One turn or mirror swaps these rows in pairs. Which row does each one swap with?
The rows were stretched afterwards, more along some directions than others.
zanin: [-10  -2   1  -2  -4  14  26   7   2   7  -9 -16   3 -23 -23  -6   7  20
   9 -20]
Zuku: [ 12  21   6   6 -11   0  40  11  -5  20 -32  -2  -9 -24  17 -32  11  -6
  23  12]
tuge: [-22   9  -9 -34  18  16   2  10   7  11  30  21  13 -31   6 -16  14  -6
   5  -3]
miga: [-27  13  15  -7  -8  -6   9 -13  15  10  -4   4   1 -19 -36   1  -6  30
   1  13]
suzo: [-26  13  16 -14  -5 -10  16 -18  23  -4   6   1  10 -13 -34 -16   0  24
   4  13]
veviv: [  3 -17  10   1   9   2  39  -5   3  22 -30   6 -26 -21 -16 -24  21  17
  26  11]
rez: [-15   9   2  -6  13  -6  22  -6  20  -5  -5   2   4   4 -17 -19  -4 -11
  -1 -14]
dof: [  4  -8  -4   3   4   1  42  15 -11  23 -36  -2 -26 -24   1 -26  31  25
  27   6]
muna: [  1 -10  -2 -32  -9   8  23   5   0  28   2  26   2 -17  16 -14   7 -26
  32   4]
defi: [-38   4 -16 -21  14   0  17   6  -8   5  15  -5  11 -29  -7   6  11  11
 -12  -7]
vinik: [-13  11   3  -2   7  -8  34 -11  25   3 -11   2 -14  -9 -14 -21   8 -26
  10  -2]
Panas: [ -3  -7   7   5   2  -1  48   2  -8  21 -36   1 -36 -19 -10 -16  26  21
  21  11]
zalo: [-17  -5  -5  -1  12  10  34  -8   6   2  -4  -9  -8 -44   0 -26  34 -12
  28  15]
Zalus: [  2   2  -8  -6  13  11  34  31 -12 -12 -18 -10 -19 -16  17 -21  37 -13
  25 -12]
Sogov: [ -2  -1  -5 -10  21  10  21  29 -23 -15  -3  -2  -3 -11  12 -16  21   7
  11 -21]
mivib: [-30   8 -22 -26  12  -8  19  -2  -2   2   9  -3   4 -19  -6   2  10  -3
  -6  -3]
gaguv: [-16   0   1 -14  14 -16  26 -15  14  -3 -11   9 -13 -11 -25 -13   5   6
  -3  -3]
batez: [-21   2 -19   6  -3  -2  20  10   1   0  15  -9  11 -19  -4   9 -10  -3
  10 -10]
sof: [ -6  -5 -16  -3  -9  20  29  10 -15  30  -5   2 -10 -33  16 -13  14 -21
  35  15]
gen: [ 20   6   4  -6  13   1  29  15 -10   5  -7   9  -8  -6  22 -19   8 -13
  25  -7]
pefe: [-16 -26   0 -19  26   3  35   3 -14   4 -16 -18  -8 -20  -9 -15  18  12
  -4   4]
futub: [-19  -7 -19   1  16  16  31   7   1   1   2  -4  -1 -38  10 -16  20  -7
  26  15]
duvi: [ -9  19 -32 -12  10  13  35  31  -9  21 -15  -6 -21 -26  26  -5  13  -9
  17  -6]
Surog: [-30   8  14  -8  -7 -12  17 -10  13   4   3  -2   2  -9 -29  -5  -4  34
  -1  11]
dif: [ -3  -9 -12  -5   0  20  22  14 -18  20  -5  -8  -4 -28  17 -16  16 -26
  24   9]
zusa: [  7   0  12 -15   8 -14  28   1   6   8   1  20  18 -19  -1 -14   5  13
   8 -19]
Mose: [  2   0  17  -2  -2 -18  26  -5  -2   9   4  16  24  -6  -9  -7 -14  20
  -4 -19]
kup: [-21   9  19  -6 -18  -5   9 -16  16  17  -3   8   4 -17 -34  -3 -11  29
   9  16]
Luv: [-37  14  16   5  -3 -17  13 -12  12  -5   5   0  14  -6 -37   0  -9  31
  -7   6]
tidig: [  3  -1 -20 -11  -2  15  21  14 -18  22  -3  -2 -13 -19  20 -11  13 -24
  31  12]
tum: [  0  -3   8  -4  -7 -12  30  -2  12  11  -7   0  12 -16  -7 -13  11  10
   2 -21]
lem: [ 10  20  11  -1   2  -2  48   5   9   7 -15  -8  -2 -19  12 -39  11 -13
  24  22]
lomo: [ 13   4   3   2   3   4  21  17 -19  -1 -24  -1  -4 -14  13 -16  21  -4
  20 -19]
Derak: [ -4 -14 -14 -12  -2   9  19  11 -12  11 -13 -11   4 -19  -3 -10  -1   8
   9 -23]
beban: [ 10  14   9   3  -8  -8  50   5   0  17 -20  -3   0 -15  16 -33  -2  -5
  20  16]
bizo: [-22   7  -1  -2  15 -11  25  -3   8  -1 -17  10 -10  -3 -24 -11   8  -3
  -4  -4]
Parin: [  1  -3 -22  -4  -2  20  22   8 -17  15  -2   4  -5 -31  10  -7  18 -19
  23   9]
fiko: [-27  17  22   7  -6 -20  22 -15   9   5  -1  -2  15  -9 -39  -2 -16  35
  -2   6]
dom: [  9  20   9   6  -2  -9  49   6  -3  11 -21   2   6 -24  14 -24  -3  -8
  19  16]
Tir: [-18  10  22  -4 -15  -9  17 -17  12   5   0   1  18 -14 -30  -9 -16  26
  -6   3]
zusas: [ -4 -13   0   4   8   8  44  13 -13  16 -29   2 -20  -8  -1 -20  24  24
  25   3]
Kolig: [-14   7 -18  -8  14   1  46  30  -1  11  -3  -7 -15 -10  16  -3  15 -25
  22  -1]
gobe: [ -7  16  11   6   1  -3  55  10  -3   7 -22  -5 -12 -19   4 -22  11   1
  18  25]
ter: [-41   4 -18 -28  12   3  15   4  -5   5   7   4   5 -25  -6   3  18   0
  -1  -3]
kop: [  9  18  10   7 -13  -6  44  12  -7  22 -27  -2  -7 -27   4 -26   6   4
  23  14]
Dere: [-10  10  -9   3  11   3  64  25  -1   0  -9  -8  -4 -21   3 -13  16 -12
  20  -3]
beko: [ -1   6  12   0  -6 -21  20  -9  16  16   4  10  22  -9 -12 -10  -4  17
   9 -16]
ludi: [-18  15 -19 -31   8  16   6   9  19  18  16  13   7 -41  14  -9  16 -11
   9  -6]
Dip: [  5  18  12   4   3 -13  56   7  -3   9 -22  -5   5 -24  11 -25  -1   1
  12  18]
vek: [-32  15 -20 -20  14   1  20  -4  -1   2   6   2   2 -27 -10  11  22   3
  -3  -3]

sof pairs with defi
tidig pairs with mivib
duvi pairs with batez
pefe pairs with muna
tuge pairs with zalo
fiko pairs with kop

